In the rows, 128 means zero.
Each path below is one point turned by a fixed rotation once a step. After each direction that follows a path, write how fast that rotation turns it, in degrees each step (0 if it stays still).
Each turn is a multiple of 5 degrees from 10 to 175, or 0.
Each row of a path follows its step; steps can be skipped.

step 2: [120 118 129 136 130 132 136 136 125 145 127 115 122 125 110 112 136 142
 134 138 135 117 118 139 127 122 152 137 121 126 138 127 132 133 136 130
 128 118 138 127 107 132 127 127 137 117 135 126 121 133 138 143 128 120
 114 130 128 135 137 117 134 127 130 125 122 136 129 138 136]
step 3: [113 127 116 120 123 123 119 151 129 119 129 130 136 127 123 130 123 132
 128 115 127 117 130 124 109 133 124 134 122 129 130 127 143 130 124 112
 127 140 123 107 135 121 126 132 127 115 126 126 138 133 125 122 124 139
 147 117 118 132 117 136 137 132 118 146 134 129 113 133 132]
step 5: [122 141 123 121 123 135 117 121 131 131 119 134 135 149 128 140 139 124
 135 143 131 127 145 119 118 137 115 132 135 140 127 133 139 134 119 143
 130 119 133 137 130 135 131 120 106 130 133 131 120 127 117 120 137 135
 130 134 141 137 145 128 127 129 122 132 136 110 126 126 123]
step 6: [128 126 127 132 128 119 145 119 118 125 129 125 125 132 129 117 133 129
 130 136 137 136 125 119 133 126 136 113 126 142 135 137 127 118 128 145
 139 124 103 127 139 121 124 132 152 134 119 127 127 105 134 127 118 122
 126 126 127 128 135 132 134 125 121 115 115 129 136 142 139]
step 7: [116 117 142 129 118 123 126 125 126 119 142 119 137 125 119 135 131 117
 138 129 120 140 141 132 126 118 126 127 122 122 126 132 124 139 131 131
 120 150 141 127 129 126 125 124 134 129 123 142 132 128 121 138 137 118
 127 129 136 119 122 136 147 138 139 126 148 134 111 131 112]
step 8: [129 145 129 130 131 125 112 116 127 126 138 120 128 116 133 124 118 141
 123 123 130 131 118 127 152 122 128 134 127 105 136 111 133 111 128 116
 126 135 124 138 124 130 140 133 139 116 142 130 125 127 125 126 131 132
 124 119 126 131 131 143 121 132 132 136 112 119 139 133 126]
step 10: [112 124 112 135 141 145 125 146 122 139 127 116 123 129 132 123 126 139
 125 144 124 128 126 123 124 130 128 122 137 127 124 120 123 125 134 138
 116 103 118 131 127 117 113 129 136 120 133 120 121 137 137 126 131 128
 141 119 123 125 111 127 134 111 126 136 127 126 124 136 138]
step 11: [124 131 130 125 135 130 122 144 117 121 130 137 132 143 134 142 137 129
 127 120 119 120 118 118 112 122 131 122 126 136 129 131 127 121 136 123
 132 143 134 118 114 129 132 136 123 142 104 136 132 124 116 142 102 126
 124 138 133 131 117 129 118 133 121 130 130 123 118 118 128]
step 12: [132 134 137 122 140 130 132 127 140 120 121 108 122 111 133 117 127 122
 119 141 141 127 132 113 136 122 125 134 133 144 132 134 129 112 116 122
 136 122 131 128 124 124 129 129 110 122 129 127 122 133 126 124 139 139
 119 141 135 143 133 133 132 126 136 122 120 135 113 139 113]
step 13: [133 139 125 117 124 123 126 121 131 134 113 133 139 146 115 132 122 102
 138 125 140 129 137 131 125 136 125 123 115 127 129 129 139 132 126 137
 132 137 132 112 121 136 124 122 139 115 141 132 125 106 137 137 133 131
 132 129 140 124 135 130 125 133 126 122 116 122 125 122 147]
Speeds:
[130 125 124 128 127 132 131 128 125 123 131 126 128 130 129 128 130 133
 128 126 129 126 127 130 130 127 126 127 129 126 125 128 130 130 131 123
 127 127 129 129 126 127 128 129 129 130 131 132 126 130 129 130 132 126
 128 127 126 128 126 128 127 130 128 128 127 128 130 128 128]
45
[128 132 125 126 129 127 130 128 133 127 129 126 129 129 128 128 126 126
 125 129 132 127 128 129 125 128 129 128 130 130 129 130 129 132 130 126
 129 128 128 125 126 124 127 128 126 127 127 128 123 126 126 127 126 127
 131 133 127 127 127 127 128 128 125 127 126 126 130 129 125]
45
